Each path is a new rotation, seen through one point. The rows after it are directions, each followed by how far the rotation turns it, in degrees a step (0 if it stays put).
Each turn is a multiple of 5 degrees from 10 to 175, or 0.
Each row of a path follows its step; steps can be skipped.
path 1
step 0: [-12.1 -16.9 -22.5  26.9  -2.3  20.0   9.7 -10.3 -16.5  10.8 -14.9   2.5
  -0.8 -10.5  -2.1  -5.6 -10.8 -19.5   9.6   0.5  34.6  15.5  -7.8 -10.5
 -14.4   4.3  -1.8  -8.2  -6.4  13.5   1.7]
step 1: [  0.9   7.0 -20.0 -10.9 -10.4   8.3 -15.1  -7.7   5.6  10.8 -20.6   9.2
  14.1  10.9  10.3 -10.4  -7.6 -25.1  -1.6  13.1   3.6  32.6  -8.1 -11.7
  15.5  16.9  11.8 -10.4  -1.3  16.2 -17.1]
step 2: [ -8.4  11.5  -1.3   0.7  14.4   4.5 -15.2   7.4  28.3  -4.7  -1.2  -2.8
   9.9  26.1  -8.0  10.6  11.4  -7.9  15.5  18.5  24.6  23.5  -1.3  -0.5
  -4.8  -4.0  -5.0  12.0  25.8  19.7 -12.8]
step 3: [  1.0 -28.3  -7.2  27.7  11.7   9.8  10.7 -13.6   2.3   5.1 -12.5  -9.5
  -5.6   0.4   2.8  -0.3   0.1 -10.2  22.9   0.6  38.9  12.5   5.1  -5.4
 -17.4   1.9 -14.1  -3.3   6.0  15.0   3.8]
step 4: [  7.2  -4.9 -26.6   0.9  -9.4   8.2  -6.5 -14.4 -17.1  20.0 -22.6  -4.3
  23.0  -1.2  -2.0 -18.7  -4.8 -26.8   3.1   5.6  12.3  25.6 -12.2  -7.3
   6.4  10.7   4.1 -12.7  -7.3   4.1 -13.9]
step 5: [-21.1  15.4  -7.1  -3.8  -0.7   5.8 -26.7   6.8  22.8   1.4 -11.0   9.2
  15.5  25.9 -10.3   4.2  -1.9 -19.9   9.7  18.7   9.7  24.3 -13.2   0.0
  -2.6  -4.2  16.0   7.7   4.8  19.1  -9.3]
step 6: [  1.2 -22.8  -0.3  12.2  21.4   0.0   7.3  -4.2  22.0  -8.9 -15.1  -0.7
  -7.6  13.1   8.9  13.4   8.9 -10.8  21.0  12.7  31.1  17.9   8.1 -12.0
  -8.2  -4.3 -11.2   6.1   4.9  28.8   2.4]
step 8: [-11.4   3.1 -11.1   3.3 -17.6   8.5 -28.7  -8.7  11.1  17.6 -15.7  -3.2
  21.1  18.8 -15.1 -11.8 -10.7 -28.6  15.2   6.4   3.8  14.9 -18.0   2.5
 -10.0  -3.0  16.9   1.2  -2.2   5.7 -12.2]
step 9: [-18.5 -13.0  -4.8  -4.2  16.0  -7.4   1.0  -1.6  23.7  -6.4 -16.2   7.6
   2.8  14.5  -2.6  23.9   6.8 -16.0  20.3  25.0  15.6  20.9  -5.3 -18.5
  -5.5  -8.8   1.5   8.2 -10.0  23.8  -2.0]
step 10: [ 28.4 -10.0   1.6   6.8  18.8   0.9  -5.4  -7.8 -10.2  -5.7 -11.5   0.3
   4.8  -2.9  13.6 -10.1  10.6 -18.8   7.7   6.2  42.9  22.7  -3.3   1.0
   4.2  -1.7 -11.7   6.8   1.5  23.3   9.1]
Speeds:
[-11.7   3.7  -2.4   2.3  -1.9  -4.4  -0.3   8.2  -2.3   0.7  -6.3   4.2
   2.4  -4.0   0.9   3.3  -4.3  -2.9  -7.3   6.0  -1.6   1.4  -9.6  -4.5
   2.8   1.2   2.5  -0.2 -12.6   0.6   3.0]	90
[ -4.3 -10.7  -1.2  -1.8  -5.6   1.7  -3.7   6.2   5.4   0.1  -5.4   0.1
  -2.7  -3.7   9.7   4.1  -2.1   1.5   9.8  -8.7  -2.4  -2.9   6.8  -4.4
  -4.3   6.4   4.7  -1.1  -3.3   1.2  -0.8]	130
[ -6.2  -2.0  -3.4   0.4   1.1   0.7  -7.1  -0.4  10.6  -8.8   2.9  -7.1
   0.7   0.4 -11.3  -7.7   3.3   1.6  -6.1  -7.9   0.8   1.8   1.3  -0.6
   1.6   4.5  -2.6   5.8  -6.3  -0.5  -1.6]	115
[  0.1   1.5   4.7  -2.6   4.6 -11.5  -3.3   6.4   6.4  -7.1   3.6  -1.3
  -1.8   4.2   7.7   1.1   2.3   3.6   2.9   8.3   7.6   0.4  -0.5  -3.1
  -3.9   3.8  -9.9  -0.8   2.0  -3.1   6.2]	100
[  3.6 -11.9  -5.0  -4.0  -8.3  -1.6  -3.4   0.8 -10.1  -2.5   0.6   0.7
  -5.8   0.0   3.5  -1.2   1.2  -5.1 -12.1  -2.5   3.1   8.3   1.2   1.5
  -0.6  -0.5  -4.5  -0.5   2.1  -2.6   5.9]	110
[ 5.1 -1.5  1.1 -3.1  8.7  2.1 -5.6  3.4 -1.1 10.9  4.9  0.1 11.5 -4.1
  1.3  7.2  3.6 -2.9 -2.6 -1.4 -0.6  2.3  2.8  1.6  6.2 10.7 -1.4  6.0
 -1.3 -3.5  2.8]	125
